Which row each row swaps with, under one turn or mirror:
Nipi: [ -3 -10   1   9  30  13  -4   0 -32   2 -34  17 -46  19 -33 -51 -11   2
  11  31 -19 -20 -14  -4 -26  28 -10  12]
Bimoz: [-11 -54  23  54  24 -21  11  12  12  22   1  -6 -13 -15 -25 -15 -11 -30
  11  45  19  13  19  -8  -7  -9  20 -16]
Tifos: [ -1  58 -24  22 -27  26   1 -15 -30   1  -8  13  27  25  17 -15 -24  21
 -22   1 -15  -2  -9 -12  10 -36 -14  -3]
Nas: [-23 -11   2  20  13  26  11   4 -26  10 -29  14 -50  15 -21 -45 -16   3
  22  27 -14  -4 -38   7 -35   9 -13   0]
raru: [ -9 -28  -5   5  25  38 -32 -19  12 -17  -5 -30  12  -7  10  11  -4  27
 -18   2  -4 -52  33  33 -30  19   4   8]
Kupin: [-22   6  -2  19   0 -16   9 -28 -17  14  24 -19 -30 -45 -18 -12  40 -48
 -24  40   3  10   6   7 -38 -24 -13   3]
Beno: [-11 -11  -5  18  18  22   3   0 -33  -7 -29  11 -50  22 -39 -36  -9   3
  10  29  -9 -15 -17  -2 -37  16 -27  12]
gasa: [ 15  49  -5 -38 -28  16  15 -16  -6  15  13  -1  -5 -22  44  13  -8   7
 -18  21  33   6  20   9 -14  42  -6   5]
tagu: [  7  -5  -1 -19 -49 -18   5  42 -28   4  41   0 -16  -3  20 -29 -22 -28
  -5  19   1  15   1 -22 -11  19 -40  -1]
fusu: [ -5  15 -13 -20  -4  13  24  10  40   7  25  -8 -15 -20  40  17  -8 -34
 -46  -4  18  -7   7  25 -29 -32 -10 -31]
Zot: [-19  14   6   6 -14   1  33 -18 -14  -7  35  -8 -22 -33 -16   0  41 -40
 -22  54  14  21   5   4 -31 -24 -12   1]
Gosul: [-26   2 -10   8  -1 -13  21 -11 -16  -3  32 -21 -20 -35 -16 -19  41 -25
 -25  46  12  22  13   6 -41 -41   7   6]
Dule: [ -2 -42  16   5  45 -31  30  12   2  32   0 -34   3  27 -17  18  18 -14
   1   7   0   2  29  -4  24  -6  -3  26]
Gemu: [-20  45  12  19  -3 -28 -18   9  14   4  -3 -22  24 -35  -7 -26   6  10
  33   9   0  11 -51   7  -2  -5  23 -30]
sodut: [-10 -12   2  22  27   2  14   5 -28  -8 -13   9 -49  30 -24 -51 -16   3
  17  30 -22 -17 -12   1 -32  19 -20  27]
mego: [ 34 -12 -31  41  15 -17   2 -16 -24  33  45  -3  -1  -2  -2  14  16 -19
 -10  23 -15 -25   1  34  33 -21  -6   1]
big: [  1   5  -8 -22  11  23  23  11  40  17  27 -15  15 -15  37  18  -1 -23
 -47  -2  24 -11   8  32 -29 -22 -21 -33]
Doko: [ 12  -2 -12  18 -42   9  10  -9 -29   8 -10   3  18  16  13 -11 -21  19
   0   1  -9  30 -24 -42  -9 -50   4  11]
som: [ 47   9 -26   2  43 -21   8 -18 -17   9  48 -23  -1 -14   1  17 -20 -32
  -1 -10  -2 -30   3  19  14 -24  26 -14]
Lepas: [ -3 -25   6  13  25  53 -35 -19  24 -10  -5 -30  24   1  14   5 -18  19
 -25   4 -15 -33  13  43 -33  10   5   7]
kimap: [ -6 -36  -1  26  39  -7  21  18  10  36 -23 -24   1  19 -19  14  22  -8
 -15   8  -5  11  15  -7  21 -25 -16  40]
mave: [ 17  24  -6  19 -48   7 -13 -18 -17  10 -10  -3  26 -25  30 -12 -37  32
  10 -10 -14  27  -7 -26   1 -21  18   5]
dakiz: [-34  43   8  16   5   0 -36  19  17   5   3 -15  21 -29  -9 -20  13  23
  28  12   6   2 -38 -16 -11  -2  18 -33]
Rut: [ 20  11 -14  14 -40   0   2 -22 -37  -4  22   0  29 -12  31 -14 -17  26
 -13  -9 -17  33  -2 -33   7 -31   7  21]
fek: [-31  13  -3  20   6  -3  26 -23 -13   6  30  -3 -39 -29 -16  -4  38 -29
 -27  39   3  20  10  -6 -44 -39 -16   8]
Gunar: [-23  -4  -7  20   9   8  21 -10 -18   3  30 -11 -34 -40 -22  -7  44 -34
 -32  42   9  -2  11   9 -46 -30  -8  -3]
mer: [ 18 -18  21  -5  12  10  23  37  -6 -28  17  11  -7  31 -15  10  27  11
   4  -6  39  -5   6  25  41  13  25   8]
Zadov: [ 23 -14  23   7  16  17  25  30  -3 -27  28  11  -2   8 -25  16  19   0
 -11  -8  35 -13 -19  35  34  18  35  20]
Sek: [ -1  12 -19 -21   6  12  24   6  48  19  21  -2   8 -32  32  16 -11 -21
 -46   2   0  -5 -10  15 -30 -22 -15 -37]
Peno: [-23  53   4  20  -8  -8 -31  21  -1  -4   7 -14  10 -37 -18 -12   0  15
  41   8  -1   3 -47   2  -5  -7  25 -22]
bez: [-23 -36  19   7  27 -23  25   5  28  20  -4 -36  -2  32 -22   1  36  -7
 -19   6 -14   4  14   6  30  -9  -1  22]
Ruku: [  9  34  27  15  16  34  -8  15  12 -16 -21  -9  11   3  14  -9 -71   0
 -15 -10  28  -2  40 -21  -1  22  25 -13]
pap: [ 39  -2  -4  18  33 -24  39 -24 -18  -3  34  -4 -21 -12 -24   7  -6 -35
  -2 -11   8  -4   5  29  18 -45  21  -9]
Furam: [ 35  19 -28  33  41 -15  28 -26  -7   9  39 -12 -21 -32   0   9  -2 -21
  12  -5  -8 -20  -4  29   9 -33  22 -18]
rasuk: [-20  44   2 -17  11  32 -26  21 -13  10 -32 -39  39   2 -19  -9 -40 -14
  -6   2 -32  13   3 -28   6   9  15  -1]
Faz: [ -8  -6  12  16  30  15   1   5 -34   0 -24  16 -43  24 -34 -48   5   3
  22  13 -22 -18 -15   1 -26  20 -20  23]
gan: [ 39  14 -26   2  35 -19  29 -30 -22  26  36   4  -7 -20  -9   5  -5 -35
  -6 -17  -2  -1 -14  26   4 -40  15 -17]
gal: [ 13  26   8  16  17  33 -22  24   4 -37  -6 -14  19  -3  15 -14 -69  -8
   5  -7  11  -6  35 -26   5  27  27   0]
noz: [-13  44 -14 -22  21   9 -33  13 -21   9 -18 -38  43   4 -22 -25 -46 -19
  -7   5 -21 -13  20  -8  18  15   3   9]
bem: [-18  -6  -3  32  20   7  13  15 -20  14 -30  22 -43  20 -16 -59   1  -3
  18  23 -20 -25  -8  -3 -32  10 -20   9]
Bimot: [ 18  32 -12 -35 -28  22   2 -15 -20  12  -2  -1  -5 -10  35  -5 -23  31
 -29  18  35  -1  26   6 -19  44 -18   2]
zel: [  0 -53  30  43  25 -14   2   7  14  35  -4 -11  12  -4 -11   5 -19 -39
  20  40  23  -1  17  -2 -11 -13  22 -22]
Zifop: [ -3 -31  13  10  32  43 -36 -30  19 -18 -13 -26  17   1  10   2   7  28
 -34  10  -9 -39  26  23 -27   4   7   7]
buv: [ 19 -24   4  14  20  51 -38 -17  22 -25   2 -35  25   2   7  -6  -6  18
 -31   7  -1 -34  29  39  -9  18  -8  -6]
mefiz: [ 25  11  -1  22 -61  20   0 -24 -41  -4   2   4  24  10  18 -16 -31  26
  11   2   3  25  -6 -14   2 -31   5  10]
Saro: [ 19  34 -16 -43 -27  23  -1 -26 -19  13  15   1  -2  -9  31   9 -31  10
 -32  18  24  13  31  16  -8  43  -3   5]
fizeg: [ 12  -4  16 -13 -44 -15   8  26 -32  -6  52  12 -14   0  12 -29 -14 -32
 -16  21   4   3   4 -28  -8   9 -37  20]
pebor: [-19  52   9  19 -18 -13 -42 -13  16   4   7  -4  27 -30  -9 -25  12  24
  30   9   6  -1 -34  -2  -5 -11  14 -24]
guz: [  3   1   2 -10 -54 -19  -4  31 -20  -1  40  -3 -33 -10  21 -30 -24 -30
 -14  36   8  16   0 -20 -11  13 -35   4]
verer: [ 18  -8  20   4  -1  -2  31  20  -2 -31  13  -1  -4  23  -7  22  22  26
   9 -12  42   1   0  38  37  -9  21  17]
Kopa: [ -5 -56  16  46  36 -15  18   6  22  23 -15   1  -6   4 -24  -8  -8 -26
  24  28  25  13   6  -7 -17 -27   9 -13]
doz: [-37  39  14  17  -3 -14 -15  10  12  -4  -2  -6  34 -23  -6 -30  -1  42
  26  10  14  -8 -47 -15 -17   2  19 -13]
dedo: [-20 -50  29  58  13 -13   7   3   7  26 -13 -10  16 -15 -16  -5 -15 -37
  10  43  10  12  -5 -14 -18 -14  12 -23]
vipo: [ 10  32  18  27  21  28   9  25   4 -32 -18 -10   8  12  17 -10 -68  -8
  -5   6   9   3  30 -43   4  16  17 -13]
fose: [ -4 -28   3   3  27  41 -28 -23  23 -20 -11 -29  30  -6   8  -1   5  35
 -19   4 -16 -27  22  40 -17  17   0   1]
pes: [-21  49  12 -22   1  22 -30  22  -2  21 -23 -31  18   9 -18 -26 -28 -16
  -8  -6 -33  -2  -6  -9  21  35  16   7]
povor: [-11  40   4  -8  18  12 -40  20  -9   7 -11 -45  35  15  -9 -13 -38 -26
  -5   2 -25   3  17 -15  18  30  23  -6]
Keso: [-17 -34  11  24  33 -15  26  20  16  33 -21 -25  -4  46 -14   8  23 -15
  -7   7  -6  26  17  -8  16 -16   0  16]
vir: [ 36  47 -13 -36 -15  20   0  -9 -16  20   3  -9 -17 -12  34   3 -19  15
 -28   2  37  16  15  12 -15  36   2  18]
pufot: [ 18  28  24  19  24  22  17  14  -4 -27 -14 -11   8  13  20   1 -67 -10
 -17  -9  21 -14  35 -22  13  37  17  -6]
viv: [ -3 -26  11   5  23  36 -24 -20  11 -34  21 -40   7   1  22   0 -10  27
 -18   2  -3 -46  33  38 -10  15   4   8]
Nupa: [ 17  37 -17 -35 -32  20  18 -22 -14   1 -11  -3  -9  -3  37   4 -19  13
 -42   7  27  15  33  11  -5  37  -6  16]
bado: [ 32   0   5   6   0  10  34  17   0 -30  17  29 -18  19 -16  12  33   7
   1  -9  25   1   2  29  47   0  30  18]
Zelig: [ -1   7   1  -4 -36  -8   9  43 -32  -3  41   5 -24  -9  14 -43 -14 -30
  -7  37  -2   9  -4 -28 -13  19 -37  11]
fisul: [ -6   7  -9 -18   6  14  22  21  39   8  31 -16   0 -19  31  23   0 -35
 -41 -10   7   0   6  15 -34 -33 -20 -38]
ziv: [ 26  -1  32   7  -7   2  31  29  -5 -33  15   1  -2  23  -1  11  23   2
  -2 -26  30  10  -3  26  41   2  32  26]

Furam swaps with mefiz
fizeg swaps with Sek
pes swaps with bez
buv swaps with bem
Tifos swaps with mego
rasuk swaps with Dule
dakiz swaps with mer
Doko swaps with som
mave swaps with pap
dedo swaps with pufot
fisul swaps with tagu
Nupa swaps with Kupin

